Named turns come first, each shown by rows before and after it. Which turns, in which order, take the first row of each pair that follows to the second? Write the first one first, as in the answered first pair.
lir:
[  2  27   6  24 -13  18   9   8   2  15] -> [-4 32 11 -3 -8 18 18 -4 -1 12]
[ 36 -30  -2 -12 -48  -1  -8  -8 -42  21] -> [ 28 -29   3 -35 -41  -2   0 -19 -41  14]
[ 19 -17  -1 -34  -5  16  -6 -16 -12  20] -> [ 12 -24   0 -42   1   5  -7 -20   1   6]
vez:
[ 11 -28  -4  13 -12  -3  -9  20   9   3] -> [  0  -6   3 -12 -11  -2  16 -14  32   3]
[  0   8   8  12   0 -11 -17  -4  14   3] -> [ -4  19   8   9   5 -11  -8  -8  12  -3]
[ 15 -31  -7  48 -18 -14  -8   1  34   7] -> [ -3   9   3  22 -12  -4  28 -34  52   1]
Siv:
[ -1 -15 -11  32 -33  -8 -18  13  -2  -9] -> [  0  -6 -11  42 -28   3 -13  18 -13  -7]
[ 18 -12   9 -13  31  14   6  -3   9  29] -> [ 15 -16  10 -20  26   8  -2  -7  12  29]
[-12 -10  -4   6  17  -7  -5   7   9 -16] -> [-4  5  3 23 18 10  4 14 -4 -6]
[-12  10   2  36  15  -2  22 -27  19   3] -> [ -9  17   5  26   3  11  31 -35  11  15]
Gav:
[  2 -10   2 -12 -32 -28  -6 -35  49  23] -> [ -8 -11  -1 -21 -23 -34  -9 -36  48   8]
[ 16 -15  -4 -22  23 -12 -27  11   5  11] -> [  9 -18 -10 -20  24 -13 -29  13  -2   0]
[ 7 -2  5  0  4 -7 -1 -9 -2  8] -> [ 5 -3  6 -2  5 -9 -1 -8 -1  6]
Pairs:
Between the rows of a pair lie 2 to 4 turns.
[ -7  -1  11   9  44   0  18  11  -8 -13] -> [  2 -24   4  18  37  -3  -2  23 -10  -9]	vez vez vez vez
[-18 -18 -24 -12 -20  -7  -3  19 -14 -41] -> [ -5  28 -14 -11 -41  20  30  -6  -7  -3]	Gav Gav vez vez
[ 16  36   1  14 -19   5  16   5 -17  30] -> [ 22  22  -3   0 -26  -2  11  -3   3  43]	vez vez
[ 45   1  -5  46 -47  34  -7  12  -8  57] -> [ 36 -39 -16   2 -68  -2 -29  -5  22  44]	Siv Siv lir
[-27  40  36 -34  52 -18  13  -8  24 -30] -> [-17   3  20  16  55 -36 -24  38  23 -39]	lir vez
[  4   9   6  37  42   9   4  34 -21  -4] -> [-14 -40  -7  -8  23 -37 -25  12  13 -25]	Siv Siv Siv Siv
[ 31  21  22 -43  18  29   7 -38  -5  11] -> [ 11  -2  18 -30  55  -7 -10 -29  19 -30]	lir Siv
[ -1  13   5  -9  21 -36   5 -29  50  -1] -> [  9  21   0  50  22  -9  -3  31 -20 -10]	Gav vez vez Siv
[-21  -2  -2 -27  -5 -23  -1 -17  12 -27] -> [  4  15   0  24  -1  16   1  26 -37  -5]	vez vez Siv Siv
[ 12  19  -1 -23  18  25  30  -4   9   6] -> [ -6  -2  -7 -43  11   4  19  -6  12 -16]	Siv Gav
